In the rows, 128 means zero.
Named moves, each a turn or a mirror, and the order they were made in; the first pair answered
move F:
[143 124 169 100 136 144 134  93] => [137 152 114 155 111 138 171 107]
[154 115 140 103 126 136  97 125] => [144 139  96 151 101 131 128 138]
[154  81 123  85 128  87 161 142] => [149  98 100 113 117  79 177 151]
[104 147 127 147 139  89 112 124] => [107 138 142 131 148  91 102 120]
move C:
[150 135 124 132 104 157  59 131] => [145 128 107 131 103 154  68 149]
[159 118 118 116 102 129 109 101] => [155 117 120 115 109 133 108 100]
[ 99 138 112 151 113 152 119 148] => [101 133 103 147 108 127 132 155]
[124 125 110 139 117 110 129 167] => [133 125 120 131 124  89 128 153]
move D:
[110  96 116 105 124 154 129 164] => [141 134 102 139  94  91 109 150]
[132 107 148 124 161 152 126  90] => [160 117 115 133 130 126 137  75]
[126 135 107 135 120 142 131 135] => [120 144 118 147 128 135 114 141]
[135  79 145  48 173 135 140 103] => [177 128 120  95 127  50 120  85]
Pairs:
Each pair is 2 to 4 moves apart.
[122 164 185 151 148 121 110  87] => [138 177 141 172 113 100 124  90] : D C F D
[116 126  84 149 124 137 159 139] => [157 142 107 137 107  95 126 103] : F D C F
[ 98 117 164 114 163 108 145 108] => [105 142  99 156 112 127 174 118] : C C F D
[141 172 103 168 103 203 162  86] => [162 188 171 154 119 139  83  65] : D F D D
[100 127 126 134 131 162 174 140] => [130 107 164  79 134 137 140 113] : D D D F
[102 128 141  96 164 171 152 136] => [121 158 164 111 160 163 126 100] : D C C D
[124 116 156 118 150  98 136 115] => [142 118 140 114 135  90 153 109] : D D D D
[137  92 148 130 144  82  93 157] => [149 102 112 149 113  66 114 150] : D D F
[101  55 147  71 132 151  79 182] => [144  52  96  68  84 104 115 176] : C D D D
[150 105 129  95 125 177 108 116] => [155 111  84 119  99 108 151 134] : C F C C
[171 120 147  89 131 163 113  98] => [167 136 145 109 124 172  90 103] : D C D
[157 118 110  80 111 107  85 167] => [ 98 151  97 165 141 118 123 185] : F C D F
[147 144 131 145 122 161 161  94] => [147 113 152 102 129 174 136 104] : C C F
[110 157 146 154 132 137  87 137] => [137 108 133  91 122 165 114 124] : D D F D
[127 121 170  96 175  64 134 136] => [165 126 155  89 143  64 150 109] : D C D
[147 141 153 121 110 123 145  96] => [113 127 131 134 112 165 141 148] : D C C C
[135 110 103 117 135 163 155 105] => [161 136 119 131 122 106 117  90] : D F D D
[ 98 146  97 136 116 199 112 147] => [ 84 133  90 137 123 170 112 176] : C D D
[125 146  97 163 135 188 138 132] => [148 144  85 159 115  99  99 157] : F C C D
[163 123  97 118  83 101 145 148] => [159  97 131  83 115 107 163 131] : D D C C
[105  67  73 103 127 133 216 186] => [124 115 179 116 181  16 163 114] : C C D
[148 121 121 144 130  99 127 159] => [131 108 146 123 162 145 143 142] : C C F D
[120 109 142  99 142 137 113 156] => [159 140 130 117 111  96 121 113] : D C F C
[136 120  87 127  98 146 151 136] => [133 125 163 115 146  91 108 115] : C C F D
[146 143  97 140  83 159 145 109] => [133 155 100 162  92 161 144 117] : F D D F
[ 96 127 122 162 133 144 144 150] => [ 92 119 149 150 157 124 149 132] : D C C D
[136 161 116 167 126 157 130 106] => [149 144  93 157 104 141 101 135] : F C C D
[123 105 152 104 146 167 153 119] => [161 154 133 147 110 102 130  96] : C D C
[ 99 117 160 123 203 155 104 123] => [114 160 155 165 180 126  73 117] : D D C
[167  95 150 106 121 100 174 131] => [139 150 158 175 141  96 173 127] : F C D F
[114 159  71 199 117 123 141 132] => [148 127 169 110 148  94  58 103] : F D D
[127 110 105 130 123 187 164 123] => [145  97 103 117 122 110 184 117] : C C C
[110 162 147 174 167 154 138 114] => [118 147  88 176 129 148 167 145] : C C D
[152 113 111 110  94 129 109 123] => [136 113  91 123  96 122 139 131] : D D F C
[150 108 122 108 123 118 154 114] => [122 151 134 166 136 141 117 125] : D C C F
[ 81 170 129 198 153 140 110 142] => [ 80 122 161 129 170 155  72 165] : C F C
[125 137 113 161 122 116 139 118] => [111 125 156 144 152 134 112 115] : D D D F
[134 134 186  86 137 143 142  81] => [141 153 155 106 105 192 131  85] : D C C
[119 151 123 169 121 133 103 153] => [141 120 148 108 123 148  80 145] : D D F C
[104 117 131 127 138 114 176 109] => [ 99 142 145 153 147 146 140 103] : D C C C
[119 128  93 121 136  84 169 151] => [135 140 157  96 166  90 142  98] : C F C
[145 133 159  76 127  83 102 137] => [121 184 106 163  99 128 128 143] : C C F
[ 97 150 139 164 142 180 117 122] => [139 142  83 157 101  93 158 128] : C D C C
